Each row is where one point has got to under a steady rotation. How many ticks took it there?
The counts run from 0 to 740.
[108 142 108 176 139 127 147 142 141 115 157 100 117  71 106 116 128  80
 134 154 151 102 132 101 157 148 110 117  78 157 167 158 153  95 148 135
 134  73 136 157 121 117 103 140  91 124 125 112 158 140 139 107 130  95
 108 141 124 131  80 130 123 119 208 149 158  73 104 106 122 113 125 140] | 57
[ 73 134 120 134 137 162 148 101 150 144 152 126  77 124  80 133  87 103
 128 119 134  96  99 101 159 170 118 140 116 123  97 107 100  78 143 167
 141  96 167 164 140 176  95 107 108 131 124 159 113 150 126 172 124 149
 125 115 113 166  91 185 101 205 134  98 128 129 150 135 121 135 136 140] | 363
[104  72 109 146 116 149  91 165 153 131 137  92 166  77 165 103 120 108
 120 128 143  60 136  73 178 165 118 108  82 159 115  96 122 132 159 160
 139  99 145 148 140 158  95 102 101 138 140 114 155 114 174 148 130 147
 110 141 115 107  97 101 117 127 140  96 160 106 135 125 112 108 102 180] | 562
[122 121 102 144 164 127  80 129 158 119 151  99 122  74 137 103 105 128
  99  78 170  97 101 125 135 188  86 112  90 139 102 127  86 148 118 112
 127 134 143 168 170 154 114 134 115 162 128 122 132 137 167 145 118 161
  81 149 121 110 141 129 135 172 114  64 140 106 122  92 121 128  97 174] | 569
[103 125 108 168  94  85 135 158 130 120 133 103 138  53 119 120 136 121
 133 109 170  89 138 101 172 170 119 156 107 162 111 141 122 128 145 151
 128 123 186 172 139 140  92  90  98 169 112 114 157 164 128 163 163 107
 101 145  99 129 109 135 130 122 147 122 148 101 140 109 106  95  89 181] | 219
[109 157 106 153 141 177 152 154 127 140  99 133 148 106  93  93 118  98
 167  77 137  53 124 133 158 135 112 129 104 158 104 144  85  98 111 131
 145 143 136 124 159 141  99 104 138 180 106 151 152 133 157 166 100 160
 132 148 100 136 157 144 132 164 125 104 119 138 155 108 157 110  97 150] | 719
[ 74 114 138 101 127 163 199 159 137 140 135 111 124 115  85 107  99  84
 150 128 127  53 154 101 158 136 125 159 130 135 133 120 160  85 138 155
 149 101 189 154 151 117  95 171 115 157 104 143 157 158 142 138 110 104
 115 140 129 131 127 157 112 141 143 159 157 128 134 172 146 104  94 155] | 12
[135 167  98 184 139 163 144 177 123 170 143  90  95  92  91 107 110 125
 116  95 158 115 123 122 130 126 139 107 102 150 142 142 127  75 130  87
 138  85 113 134 155 140  82 132 111 124  87 114 172 155 140 145  88 146
 113 123 140 137 163 157 112 150 156 108 118 113 124  92 139  83  77 180] | 45
[134 124 107 141 170 120  84 122 148 122 147  87  94 134 115 108 100 133
  99  93 157  93 123 125 135 178 136 133  94 117 129  94 107 145 144 113
 128 115 166 160 144 156  72 156  84 164 102 127 133 150 132 157 150 180
  79 159 104 115 127 174 139 165 121  94 148 127 152 103 122 112  97 182] | 571
[ 68 165 130 182 122 136 114 100 154 105 170 104 138  99  83 135 117  94
 175  89 147 116 148  91 176 146 140 134 159 154 132 146 138  99 117 108
 116 115 130 131 129 154  74 114 117 152 134 147 150 143 121 111 128 108
 102 120 120 124 114 146 173 165 174 134 134 127 115 102 156  89  74 157] | 589
[ 76 159  60 196 140 139 134 135 116 110 144 137 128  79  93 108 106 100
 162 126 141  79 100  75 176 114 116 133 111 184 133 155  87 115  85 125
 144 119 102 140 160 159 107  88 130 134 153 169 100 117 124 148 120 157
 121 138 121 131 119 130 153 143 133 123 145 127 132 106 162  98 123 131] | 632
[100 139 131 178 100 104 135 142 131 122 129 119 127  45 105 118 148 118
 139  83 173  99 128  83 160 170 114 145 109 165  97 144 123 111 147 147
 129 119 176 156 145 161 112  74 114 154 115 125 156 157 134 173 155 122
 116 131  80 141 117 145 142 115 136 124 142 109 152 105 111 111 106 176] | 218
[ 65 127  89 102 133 143 196 110 168 114 169  96 104 112  97 103  96  65
 168 141  99  84 137  91 164 134  67 114 119 165 156 121 133 111 122 146
 136 112 147 140 164 123  96 144 102 124  95 136 140 145 152 142  98  86
  93 161 127 122 139 129 148 150 154 137 142 106 122 140 130 147 124 158] | 16
[100 132  97  93 166 195 117 146 114 150 129  97 125 153 146 103  98  74
 158 106 103  76 140 143 197 152 155 126 108 114 130 128 122 102 138 124
 146 101 137 152 181 116  81 165 128 138 139  98 125 123 175 107  85 137
 126 175 130 137 115 124 116 152 121  84 137 101 152 132 154 123  85 148] | 608
[102 137  70 122 142 168  93 131 108 111 139 102 154  87 153  90 117  95
 157 107 136  80 150 129 186 165 132 126  93 149 138 144 122 109 121 133
 128 115 114 179 163 106  97 131 106 161 148  97 131 126 152  92 112 112
 128 171 126 131  76 112 156 136 168  76 140  83 133 102 130 105  80 148] | 146
[ 74 134  86 171 139  80 113  98 157  77 148 128 108 113 141 118 129  97
 110 144 178 116 122  99 165 172 168 137 122 134 134 105 133 108 127  95
 141  79 189 180 128 141  89 145 126 149 171 139 157 125 118 104 150 107
 126 128 126 117 113 137 155 161 175 138 170  96 115 128 129 126  93 129] | 324
[109 129  65 150  98 140 171 123 135 153 135 132 104 117 124 122 122  98
 130 163 126 107  80  70 147 131 158 129 118 146 139  99 138  79 137 160
 134  77 154 192 146 163 121 165 130 125 147 155 134 155 130 132  79 128
 141 127 107 161 137 180 104 184 126 119 159 106 137 156 149 123 118 141] | 284
[139 119  87 134 133 154 158 156 165 165 155 102  98 148 119 104  89 106
 124 137 158  98 134 101 123 117 123 112 125 149 153 106 137 114 131 117
 125 113 148 196 145 140  81 171  94 161  85 130 127 151 148 163 109 140
  73 134 123 125 175 142 151 181 143 125 168 136 118 136 116  93  85 174] | 121
[125 157 119 164 141 183 108 142 125 138 169 100 109 105  96 125 102 126
 115 107 116 101 126  90 165 122 181 125 136 138 149 144 150  88 129 106
 142  88 100 130 172 144  83 176 142 120 144 124 154 139 149  79  90 125
 101 135 157 121 154 141 132 173 158 127 142 103 121 118 180  89  69 163] | 504
[123 169  97 170 130 157 175 137 139 141 165 118  96 119  85 131  92  81
 134 163 122 102  99  71 176  99 111 122 111 164 138 150 109 107 120 135
 131  83 114 173 163 161 118 108 110 115 115 145  73 143 137 143 116 151
  87 137 122 152 134 134 117 153 155 141 171 117 119  95 129 116 141 137] | 628
[109 110  62 144 118  99 167 164 192 154 106 100  89 113 145 144 125  92
 127 140 153 138 115 142 156 125 102 113 112 134 128 116 143 124 142 128
 133  87 191 169 141 151 113 148 165 137 134 139 145 127 149 133  96 149
 110 146 130 149 188 175 117 180 145 126 157 111 112 139 156 123 105 178] | 537
[102  99 132 126 176 183  74 143 140 137 150  86 120 128 133 108 106 107
 107  87 150  89 144 116 155 161 160 144 114 126 127 100 117 100 129 129
 140  99 136 156 145 125  73 177  93 160 120 101 145 146 158 126 123 157
 100 150 131 102  91 173 122 138 108  84 132 124 147 128 127  86  68 175] | 232
[126 154  61 183 109 123 126 171 106 143 125 120 140  48 127 125 115 140
 103 112 154  95 121  97 168 130 130 117  91 170 125 158 104 136 110 117
 145 107 133 156 176 163 114  75 140 132 125 137 137 128 140 140 109 149
 127 159 118 139 145 107  99 135 138  89 145 104 133  78 131  94 106 170] | 297
[113 114 130 149 137 177 132  94 190  83 156 141 126 102 117 107 116  90
 114 140 147 109 132 104 158 123 121 128 135 143 128 151 109  94 121 126
 142 104 133 181 149 117 104 134 140 174 169 138 124 147 144 120 129 103
  89  94 153 121 127 148 141 195 181 145 167 116 105  92 141 124 111 133] | 245
[119 135  97 160 140 159  98 120 116 144 118 125 114 126 140  83 128 113
 161  75 170 125 110 132 149 199 156  99  93 124 105 141 102  69 159 108
 146 110 136 162 159 155  97 120 106 144 139  98 159 142 142 149 106 125
 124 138 112 155 123 144 137 181 145  65 124  95 169 107 103 141  73 153] | 489
[ 84 157  83 166 139 113 175 145 111 131 128 103 104  90  94 130 123  97
 137 166 124  85 129 100 216 128 123 136  60 157 149 150 123 123 144 138
 153 103 174 140 157 132 108  95 135 119 130 134 157 136 129 138 147 111
 134 143 122 151 139 103 106 132 194 151 158 103 155 114 133 131 140 125] | 178
[101 122  71 143 152 111 156 156 174 129 108 125 100 104 136 113 115 107
  83 124 169  88 103 120 120 130 128 135 110 123 138  93 122 109  92 129
 130  99 192 182 142 125 126 172 158 176 148 140 138 142 143 142  97 183
 139 129 129 126 152 177 121 178 122 106 167 123 106 141 149 117 115 160] | 198
[104 130 134 158 137 165 120  82 172 100 187 116 108 154  97 104 118  79
 166 133 122 114 138  83 168 131 161 123 131 144 139 133 134  96 159 124
 132 105 130 152 156 164  78 143 119 137 157 133 114 146 135 146 151 109
  68 125 128 123 132 144 159 181 179 157 159 116 130 109 144 121 107 132] | 247
[120 148  99 129 101 162 153 142 107 160 154 125 143 125 111 113  81 104
 168 125 125  61 120  76 185 146 134 132 142 151 110 167 134 143 141 142
 138 130 134 191 166 165  90 122 115 151 136 150  99 137 155 139 107 132
  98 146  94 154 142  90 137 177 140 112 169 121 123 152 142 102  81 129] | 712
[134 146  90 122 126 142 164 160 158 161 156  92 108 139 109  99  81 115
 132 109 139  91 146  93 140 121 115 125 141 144 140 120 145 134 131  94
 130 119 163 164 177 169  79 154 114 134  75 127 129 142 142 155 114 147
  77 168 116 125 175 122 165 165 127 122 159 136 128 125 134  87  85 189] | 461
[ 90 149  84 166  91 109 151 152 164 148 158 115 129  82 121 140 110  92
 120 147 168 128 123  63 147 130 109 123 157 160 132 114 153 109 105 105
 106  83 157 186 136 164 109 126 114 121 102 134 121 146 132 129  96 140
  96 123 101 140 118 124 137 148 147 120 152 135  73 130 122  85  85 171] | 208
[131 159 101 174 149 164 111 142 127 139 174  91 102 133 103 130 108 115
 143 120 120 110 131 104 169 128 172 137 135 138 154 156 161 124 143 108
 137  85 106 152 165 136  67 182 124 117 133 134 143 149 135  90 107 109
  71 157 151 113 152 148 134 159 155 145 157 110 116 123 178  84  72 158] | 503
[106 140 124 189 122 101 143 104 194  82 143 135 114 101 135 117 149  72
 117 129 189 141 123  98 137 130 133 129 113 131 126 129 128  87 143 107
 125  66 183 182 130 146 118 117 117 158 143 128 131 137 136 143 139 115
  96 127 124 120 107 164 147 145 175 151 171 101 101  88 118 114 118 164] | 663
[ 76 162 120 161 132 144 134 163 165 149 151  87  86 133  95 154 117  97
 134  98 126 129 135  98 183 122 160 141 154 122 129 130 167  99 131  96
 136  85 182 123 167 181  89 143 151 124 116 123 138 141 133 115 115 149
 107 152 123 130 165 151 143 132 122 146 133 128 132 129 167  85 100 194] | 86
[ 53 157  89 176 111 111 148 166 152 151 166 108 104  64  90 145 103 103
 129 120 154 124 111  67 154 135 113 136 146 164 133 126 151  93  84 107
 124  98 164 163 167 178 109 124 127 105 110 119 131 154 122 157 107 137
 108 127 125 143 143 137 137 119 123 125 133 122 104 132 131  86 108 176] | 548
[ 85 132 113 165 116 161 141 133 177 142 136 120 125 122 117 111 110  73
 203 124 144 103 134  98 167 138 116  99 128 148 120 166 137  92 142 136
 142 122 138 145 146 184  84  88 134 144 149 144 113 107 144 166 127 119
 106 108 108 167 130 112 174 187 183 135 152 131 133 133 142 120 113 138] | 709
[120 150 104 127 122 161 154 176 161 171 145  98 113 141 103 122  83 111
 121 107 144  88 142  91 147 114 124 131 150 148 132  99 148 121 122 103
 121 113 157 152 153 153  75 148 102 137  81 142 136 142 143 144  87 163
 100 146 112 132 165 145 132 171 122 117 147 156 117 131 137  85  65 189] | 462
[ 96 132  78 145 194 131 123 164 136 148 121  90 109 136 122  97  93  72
 143 131 125  69 130 129 165 158 113 128  68 119 150 135 120 118 128 124
 145 108 169 145 167 154  99 141 121 124 120 101  93 102 150 153 127 190
 119 188 119 141 109 114 144 114 133 106 151 109 138 128 143 115 140 151] | 189
[134  80 130 118 127 166  84 131 135 115 139  84 151 110 144 108 138  89
 133  92 127  80 105  92 161 160 112 130 108 157  93  99 109 146 165 148
 117 131 125 144 150 125 116 154  98 170 124 106 156 157 192 112 107 130
  76 166  90 100 132 138 110 147 100  93 146 106 140 117 139 138  71 191] | 227
[117 121  77 148 160 120 166 150 168 124 118 140 105 115 131  91 115  86
  84 139 158  93 100 111 110 113 132 155 100 121 145 103 109  97 105 120
 138  96 201 192 157 131 134 169 143 175 128 136 116 143 157 156 105 181
 119 135 122 126 152 172 135 157 106 130 181 123 119 126 143 110 134 154] | 199
[105 184 117 158 125 128 173 119 120 113 172 133 117  65  63  77  97 135
 125 102 153  77 130  72 129 159 130 156 142 146 146 157 142  79 108 110
 139 120 153 155 162 145 102 140  99 155  88 135 148 180 114 158 123 106
 103 131 113 140 129 130 156 144 154 137 155 108 126 110 124  83 106 143] | 131
[134 102  92 172 160 114 113 179 158 140 121  77 132  68 151 129 141  92
 137 108 146  78 121 142 136 153  80 123  74 142 142 127 140 151 130 151
 120 111 126 153 114 137 104 154 105 154 128 140 140 120 162 122 123 162
  92 163 110 119 100 161 139 132 133 107 152  97  97 135 155 100 116 191] | 647
[ 88 168  71 202 149 135 132 141 101 122 142 137 112  93  76  99 116  98
 161 118 133  81  99  82 172 133 129 137 102 172 140 171 106  98  98 124
 148 123 120 139 171 179 119 105 125 131 142 156 107 135 133 168 141 148
 121 149 107 142 136 120 150 124 126 133 160 117 152 115 163  99 131 127] | 633
